In the rows, zero is written as 128.
A single turn carries every row of the set below to another of its rows. Some are shown first; where does it send the rows asked next?
moken: [137  79 144 127 109 130 160 145 117 133 115 148 132 109 139 168 119 118
 132 124 125 109 103 135 138 110 155  99]
karar: [117  82 143 120 123 126 127 145 124 129 112 156 136  93 135 160 104 128
 108 148 107 100 107 134 124  96 145 111]
ziv: [ 98 148 137 122 133 121 129 140 110 138 150 158 132 128 155 118 131 127
 141 126 127  65  68 147 124 149 129 103]
givir: [114 130 115 133 142 137 107 141 127 125 157 158 143 148 157 146 132 138
 131 120 139  82 105 147 120 160 114 101]
Peb: [117 129 107 151 132 114 126 143 136 145 123 146 118 128 142  91 125 142
 124 118 112 126 104 155 139 138 123  76]
Pip: [111 137 114 101 136 135 143 139  76 154 137 157 153 103 162 149  94 123
 113 139 134 102 117 120 147 123 104 126]
moma: [120 141  98 118 143 140  99 157 119 141 156 151 118 134 153 164 116 116
 165 116 122  87 137 139 125 144 120 113]
bano: [116 102 118 124 129 112 102 151 116 154 124 165 146 114 138 143 167 113
 149 138 124 130 104 124 166 137 123 154]
zofof: [115 163 127 155 117 129 100 121 133 168 124 151 108 116 140 145 119 128
 118 155 114 123 116 167 134 148 137 103]
vegav: [139 110 128 132 156 120 123 142 123 137  96 156 113 108 118 113 112 129
 136 161 113 114  89 141 161  96 134 129]
ribiv: [114 149 149 127 115 118  87 129 106 168 111 165 135 143 143 144 111 148
 126 169 134 104  89 155 128 134 118 128]
zif: [131 124 110 141 127 122 133 164 146 139 156 122 101 125 133 135 114 154
 131 127 122 125 129 147 158 144 119  84]
tiv: [113 148 144 117 122 130 124 152 115 119 137 154 143 142 149 112 116 139
 174 122 151 153 110 130 133 115 153 113]
mal: [119 135 136 126 128 105 121 135 122 151 134 149  91 132 126 131 121  72
 140 137 126 140 114 127 129 129 155 109]
zega: [146  90 139 121 108 129 128 137 128 138  98 137 145 111 129 139 122 169
 158 160 113 128 120 132 125 125 137 106]
pid: [ 92 111  96 122 147 112 129 116 112 162 113 164 130 117 141  88 138 138
 134 133 125 118  87 151 143 122 149 102]
Tar: [111 141 129 133 126 134 161 142  79 136 136 152 126 126 147 131  96  97
 103 123 132 106 103 126 154 138 137 113]
bab: [ 81 123 133 128 119 106 137 153 137 142 120 159 127 123 166 124 142 129
 161 124  95 127 116 136 129 142 173 134]
rutet: [130 134 128 122 146 110 126 170 119 159 129 159 128 175 163 145 125 130
 155 127 145 107 103 150 172 120 133 148]
parar: [104 131 134  83 120 127  76 153 119 170 127 154 129 104 146 128 132 130
 141 133 142 114 115 133 147 105 104 105]
fizar: [107 122 163  98 133  91 142 147 140 173 160 122 136 112 158 123 123 134
 125 154 133 117 105 135 119 135 127 109]
kono: [163  83 138 118 102 142 154 135 119 148 124 130 136 120 163 133 127 114
 146 121 119 117 107 133 156 115 130 107]
Tev: [113 117 138 119 138 140 121 126 128 113 112 134 135 108 143 135  89 136
 114 156 104 105 120 150 129  89 155 123]
kar: [137 108 150 126 145 129 139 125 164 125  94 125 122 128 152 105 121 141
 135 144 101 122 111 148 149 131 132 126]
Losi: [ 79 111 113  86 137 125 140 104 118 150 116 149 139 107 132 122 141 143
 165 143 122 128 101 141 138 133 157 132]
bof: [105 107 108  88 115 142 154 149  96 162 149 154 136 138 153 117  99 119
 113 116 106 100 129 132 150 128 127 129]
Libit: [ 91 108 119 154 146 110 135 139 123 170 163 166 118 116 163 128 127 151
 119 166 133 108 112 154 146 136 162 118]
rup: [147  92 127 115 142 130 144 123 141 146 116 125  96 131 158 132 137 148
 140 154 129 100 131 148 174 123 154 104]
tibed: [145 114 140 133 133 126 135 131 123 160  79 144 112  88 152 152 123 138
 156 151 134 113 111 136 155 122 130  93]
zunis: [111 112 138 114 112 138 140 135 110 137 145 149 144 122 159 138 107 118
  87 133 112 107 120 125 134 160  95 117]
pala: [164 121 129 125 125 160 133 110 116 141 113 123 131 121 165 119 117 106
 143 128 123 118 111 150 166 104 133 116]
leful: [139 156 118 105 102 115 110 145 126 159 162 125 126 130 150 136 127 167
 149 164 108 121 109 148 147 130 116 118]
Mer: [123 150 131  99 112 119  99 147 127 146 120 149 138 185 153 132 119 155
 149 138 116 111 102 156 138 124 129 137]
meti: [124  97 118 106 131 137 143 144 141 153 100 158 120 127 109 145 106 161
 149 142 115 110 113 157 148  96 158 124]
Tizeg: [ 96 132 153 124 118 109 130 138 107 180 130 159 113 139 153 161 109 145
 138 169 145  88 106 155 134 137 164 125]
Tubu: [113  90 129 113 151 135 128 143 144 176 162 175 132 141 140 127 117 120
 136 125 150 143 121 145 147 121 125 134]
Tifet: [125 119 155 152 138 109 111 160 118 161 113 153 128 151 164 147 129 100
 147 136 135 120 118 130 150 159 131 151]
fip: [124 155 121 114 129 131 147 148 129 151 134 142 143 131 127 170 141 147
 158 120 148 131  97 159 170 130 139 139]
suf: [125 132 125 122 131 125 133 153 134 137 144 124 100  95 118 175 112 133
 155 144 136 130 127 132 165 147 116 115]
nosop: [ 93 121 126 105 117 134 117 127 105 165 154 156 117 132 127 119 137 106
 149 135 115  69  87 147 131 152 145 129]
bif: [105 116 133  93 128 123 124 125 120 141 129 132 133  84 123 159 128 139
 170 161 126 139 114 122 149 146 123 143]
kel: [104 115 133 125 132 149 133 125 111 168 154 141 148 128 121 135 117 110
 160 137 133  98 111 147 117 171 142 155]
Bodo: [138 119 126 110 148 158 123 111 125 140 125 124 138 115 160 115  97 134
 118 149 120 107 117 161 159  86 135 126]
sika: [119 139 123 126 149 131 128 157  99 153 162 140 140 116 148 145 103 116
 186 141 129  99 119 129 118 147 129 144]
davur: [107 140 115  84 106 140 150 129  94 120 141 141 119 139 155 162 105 120
 112 131 119  99 136 130 139 138 143 108]
Dar: [112 131 117 112 116 152 135 123  84 126 117 144 161 137 140 129 105 113
 116 124 118 129 128 128 123 148 129 134]
ver: [100 138 143 111 124 130 114 119 119 146 134 126 130 135 121 156 141 135
 114 137 175 115 123 156 140 135 162  98]
voged: [103 102 160 122 108 105 126 152 124 170 128 144 113 153 174 147 123 127
 150 157 116 104 134 134 127 160 157 137]

ribiv -> Tizeg
pala -> Bodo
And these:
Dar -> Pip
Tubu -> tiv
meti -> zega
kel -> sika
zofof -> Libit
pid -> Losi

A single turn carries every row of the set below to another of its rows. Some are shown first; where does it send the rows asked next?
Safez: [153 138 136 130 131 122 149 142 146 110 154 135]
Vigum: [152 149 138 108 115 130 138 140 129 150 149 129]
Napu: [153 126 135 129 122 145 126 131 117 136 155 119]
fen: [141 125 133 106 124 133 151 130 141 112 122 141]
Tuves: [117 120 119 141 153 129 161 151 125 156 126 185]
Gasur: [127 152 152 114 128 103 148 108 115 149 139 136]
mes: [133 110 122 137 147  98 110 112 121 144 141 185]
Kos: [122 115 149 111 118 133 116 129 148 145 131 119]
loso: [115 139 108 148 167 125 146 157 136 175 130 148]
pud: [125 136 120 164 179 122 121 139 119 146 154 156]
Fena: [106 128 123 140 157 123 156 171 138 159 142 158]
regof: [137 131 154 114 133 134 135 136 123 106 150 147]
Legif: [127 132 132 153 165 113 132 139 136 168  88 145]
Vunak: [136 107 148 102 137 121 116 128 119 127 132 117]
Siz: [112 115 147 135 107 133 140 106 128 149 141 143]
dek: [126 118 128 138 153 119 152 157 124 165 105 182]
sodo: [122 120 148 144 160 107 128 132 128 168  88 158]
mip: [129 104 126 133 173 108 129 144 103 144 135 181]
buk: [137 110 143 131 144 106 147 158 118 166  93 163]
suse: [144 129 118 148 154  96 103 102 123 149 135 157]
dani: [131 128 101 146 157 106 119 112 127 139 158 168]
pozo: [128  96 147 106 130 109 129 141 146 123 139 137]
Niz: [133 138 125 166 160 121 140 145 141 158 103 122]
mulo: [126 146 108 152 169 120 140 141 129 177 128 132]
Rof: [123 119 113 114 131 120 161 104 122 133 133 125]
gubim: [164 118 144 129 116 115 122 137 132 152 142 116]
Paku: [146 109 128 162 168 114 110 124 109 153 113 150]

mulo -> sodo
Fena -> Niz
Vunak -> regof
And these:
Kos -> fen
dek -> loso
Safez -> gubim
dani -> suse
Paku -> mip
Rof -> Gasur

A single turn carries every row of the set below to another of its rows. Some are shown first; where does it send the rows asked next?
Vidum: [122  94 112 179 116 107 106 131 174 129 130 155  96  85 128 127 138 118
 139 122 132  90 123 101 144 120 116  54 154 185]
lopi: [153  89 140 151 133 153 110 120 177  66 162 122 123  91 150 137 126 151
 149 112  94  90 119 145 105 142 135 122 166 141]
pifod: [161  87 132 133 131 150  70 124 152  92 148 173 101  95 142 120 117 139
 121 134 105 109 143 108 104 106 143 127 156 132]
Zadu: [125 111 122 168 131 102 112 135 172 134 140 157  97  79 126 129 135 123
 149 118 141  89 114 103 143 121 113  47 156 178]
Vage: [153  99 148 143 131 151 102 112 170  64 164 122 124  93 138 129 124 157
 162 103 100  88 115 147 113 123 130 109 176 138]
Ganud: [166 127 153 161 142 134 121 128 147  90 160 136 123  50 125 135 119 139
 164 138 123 126 147 157 146 140 122 126 147 132]
Nid: [162 135 153 154 138 131 112 123 143  98 166 134 126  57 122 127 128 143
 181 130 125 115 139 164 155 122 109 102 154 131]
Tedub: [149 101 136 145 121 155 108 118 178  80 167 131 127 120 154 129 140 147
 155 122  89  78 115 143 107 120 133 112 178 159]
nopiv: [166 103 140 124 144 146  79 131 153  99 157 176 103  89 144 125 112 143
 127 132 113 110 136 109  98 110 142 125 157 126]
Pidu: [164 116 143 173 132 140 128 132 153  90 152 137 123  62 135 138 124 129
 147 153 112 129 155 150 140 148 133 143 145 143]
ril: [160 106 130 180 115 145 125 132 158  98 150 144 124  83 144 135 137 118
 140 165  98 124 159 146 141 140 137 145 145 160]
vodi: [125  99 117 200 111 121  93 144 146 106 140 147  88  89 108 116 134 116
 144 140 126 113 126 120 170 135 133  70 137 184]
punus: [154  90 134 154 129 155 112 123 181  73 164 125 126 102 157 138 134 145
 147 120  89  87 120 141 102 141 135 123 169 148]
lufo: [137 122 147 165 140 107 126 137 166 107 129 160  95  63 114 136 104 133
 129 125 149 119 126  84 132 127 145  91 158 173]
nare: [162 106 131 116 158 137  75 134 158 117 171 173 106  86 151 126 128 144
 147 124 117  93 124 121 101 113 116  93 154 118]
rilal: [135 123 135 193 120 123 107 150 144  97 142 156  89  89 105 119 115 123
 134 150 134 128 130 105 159 132 156  96 145 188]
lunen: [149 106 141 142 120 153 103 114 173  77 168 129 127 118 147 126 135 152
 163 115  93  78 113 145 111 113 129 106 180 154]
zoko: [154 105 120 181 101 146 116 128 159 108 152 145 128 103 148 126 151 114
 146 167  92 108 156 150 146 123 131 130 152 173]
noron: [152  75 111 134 134 141  60 126 157 116 159 166 101  94 152 119 141 133
 141 122 101  85 131 128 111 110 109  87 152 125]
gini: [130 121 122 187 138 112 108 155 150 122 161 150  91  79 117 123 136 121
 159 137 139 106 114 126 163 146 119  56 138 173]
Mefum: [157 134 143 153 122 130 103 118 144 109 169 138 127  77 124 118 142 138
 186 133 117 100 136 168 161 106 102  88 161 144]
Zavu: [128 108 125 200 111 122 100 145 145  99 139 151  87  91 105 116 124 118
 136 146 128 122 132 110 167 131 149  87 143 187]
zosuz: [151 123 130 161 106 137 101 117 149 117 166 142 129  99 134 115 156 127
 180 144 105  95 140 164 162  99 104  91 163 161]
romu: [127  90 123 186 112 113 112 130 171 107 116 155  93  79 119 132 120 117
 118 130 130 112 137  87 138 125 144  90 152 186]
goko: [150 111 120 172  96 143 106 123 154 117 158 145 127 109 143 118 159 119
 162 158  94  98 149 157 155 107 118 108 158 172]
kaz: [138 138 143 184 135 120 119 155 145 104 151 159  92  86 108 125 114 128
 140 151 142 128 123 104 154 137 154  93 145 182]
Tudo: [166 110 140 118 157 142  82 135 154 109 165 175 107  85 149 127 117 146
 138 128 117 103 129 114  98 115 129 111 157 121]
Fub: [121  86 112 186 110 112 107 129 174 117 121 153  93  86 126 128 133 114
 126 129 126 100 130  94 142 122 130  73 152 190]
zemis: [133 106 136 177 126 111 120 133 168 102 121 158  93  70 117 135 107 125
 120 128 140 119 134  82 134 125 151 100 154 181]
mel: [157  91 120 124 149 139  67 131 158 120 167 169 105  90 154 123 136 139
 147 121 110  85 125 127 106 114 106  86 152 119]
tipa: [153  94 146 148 133 152 105 117 172  62 160 120 123  89 142 134 122 155
 156 106  97  91 116 148 109 135 131 116 171 137]
gulug: [150 106 149 139 124 151 100 112 169  70 167 126 126 104 140 125 129 156
 164 107  98  83 114 147 114 113 127 106 180 145]
ker: [131 127 134 160 144 100 120 137 169 130 144 159  99  69 120 133 123 132
 151 115 151  97 113 100 138 122 118  55 158 171]
Kozu: [136 131 145 159 148 102 125 138 167 117 139 161  97  62 115 136 109 135
 142 119 154 109 118  91 135 125 132  73 158 169]
Ved: [151  95 134 151 123 155 112 122 183  77 166 129 126 115 159 133 138 144
 148 124  87  81 118 141 104 132 134 119 173 156]
labuz: [135 135 134 180 149 113 117 160 148 121 164 155  94  78 117 127 128 126
 156 141 145 112 113 119 155 149 127  64 140 173]
Sito: [151  68 112 139 123 146  57 123 156 105 149 166 100  98 149 117 137 131
 130 125  96  92 139 123 111 108 121 100 150 131]
Dotok: [156  73 120 139 122 150  62 122 153  95 144 169 100  98 143 117 127 133
 123 131  98 102 144 114 109 104 135 117 153 133]
noki: [125 105 116 196 122 115  96 150 148 116 150 146  89  85 114 119 139 118
 152 136 131 105 120 127 168 141 123  58 136 178]
gug: [139 143 144 177 146 115 120 159 147 113 161 157  93  80 112 128 118 128
 149 147 146 121 115 112 152 145 141  82 143 176]

Kozu -> lufo
rilal -> Zavu
goko -> zosuz
And these:
punus -> Ved
nare -> Tudo

A single turn carries every row of the set below to another of its rows. Some are shown first; where does it send the rows asked next?
tiput: [ 98 141 122 155 135 116 124 118 117 103  92 140 108 115 131 105 124 148
  86 167 183 103 127 144  98 111 105 120 143 162 110]
gonit: [ 80 145 108 113 181 152 116 104 126 130 116  96 137 140 141  91 138 127
 105 184 154 134 130 151 143 155 126 134 119 140 123]
pom: [112 113 111 143 140 138 121 169 110 107 102 125 147 136 125 129 154 102
 134 141 124 155 117  96 132 154 126 141 102 149 127]
logun: [ 99 143 137 157 151 122 139 120 106 122 119 117 112 111 124 101 122 157
  85 149 170 104 114 175 110 139 104 120 140 152 112]
pil: [ 78 114 139 126 122 155 168 137 128 119 145 105 139 150 135 106 130 164
  93 157 175 113 121 120 116 163 119 105 127 157 127]
kosi: [121 138 103 154 133 132 130 142 105 106  72 123 145 138 103 130 162  99
 110 143 123 135 111 108 132 132  99 132 140 160 102]
rase: [105  94 125 122 140 138 165 149 102 130  90 142 146 150  96 130 180 126
 118 124 147 133 107 103 104 129 115 141 126 149 122]
rom: [ 73 140 126 128 173 146 116 108 130 129 132 112 147 128 135 106 118 132
  97 186 154 157 134 163 126 142 130 136 130 147  98]
metu: [116 108 120 168 143 142 136 147 110  88  79 135 126 133 100 123 149 113
  96 147 110 135 121 117 151 120 103 128 148 155  97]
vume: [119 135 121 167 148 126 135 146 115  90  81 135 142 133 109 139 158 111
  96 144 117 123 104  99 124 117 104 136 142 158 102]
vupu: [100  85 131 143 136 156 163 150 107 129  95 136 142 140  96 126 183 127
 101 119 146 142 119 119 127 129  91 133 108 153 120]
Dom: [113  98 129 122 126 126 154 156 110 119  82 135 145 144  83 145 163 121
 121 123 140 142 109 112 114 137 102 124 120 161 123]
bena: [ 85 110 119 118 149 132 161 136 115 124 140 124 141 165 121 104 146 180
  99 167 190 105 130 104 105 144 112 114 119 168 132]
Pifin: [114 107 113 145 153 127 122 161 103 124 106 131 136 127 131 125 152 108
 122 148 134 171 109  83 131 140 131 153 108 156 111]
tidus: [102 139 132 147 127 130 135 111 124 127  96 119 112 108 132 116 107 152
  65 148 178 110 114 162 131 126 103 116 125 157 115]
zod: [100 107 135 146 137 152 115 169  98 123 114 119 132 132 129 116 150 115
 116 145 118 179 119  92 138 147 112 144 114 163 121]
siris: [ 90 114 124 127 159 139 167 126 113 129 165 100 144 153 116 106 133 171
  92 151 174 131 127 139 120 167 124 114 133 159 119]
Bove: [ 73 131 109 117 164 144 100 107 122 125 121 126 145 145 148 108 121 134
 103 194 163 148 144 119 124 124 134 147 121 158 123]
miv: [105 146 134 140 144 117 140  96 111 117 101 106 105 112 128 117 121 146
  84 148 183 130 116 162 115 135  94 107 143 160 112]
Mugi: [ 77 133 115 111 153 162 117 115 128 143 111 112 143 141 146  95 110 134
  99 191 155 135 129 139 154 144 135 132 131 149 108]
gaf: [ 88 119 138 119 155 138 168 135 138 101 151 108 131 144 119 112 136 165
 110 164 177 124 124 134 108 169 118  97 120 160 126]

Bove -> tiput
tidus -> pil
And these:
Dom -> pom
logun -> siris
gaf -> gonit
rase -> Pifin
vupu -> zod

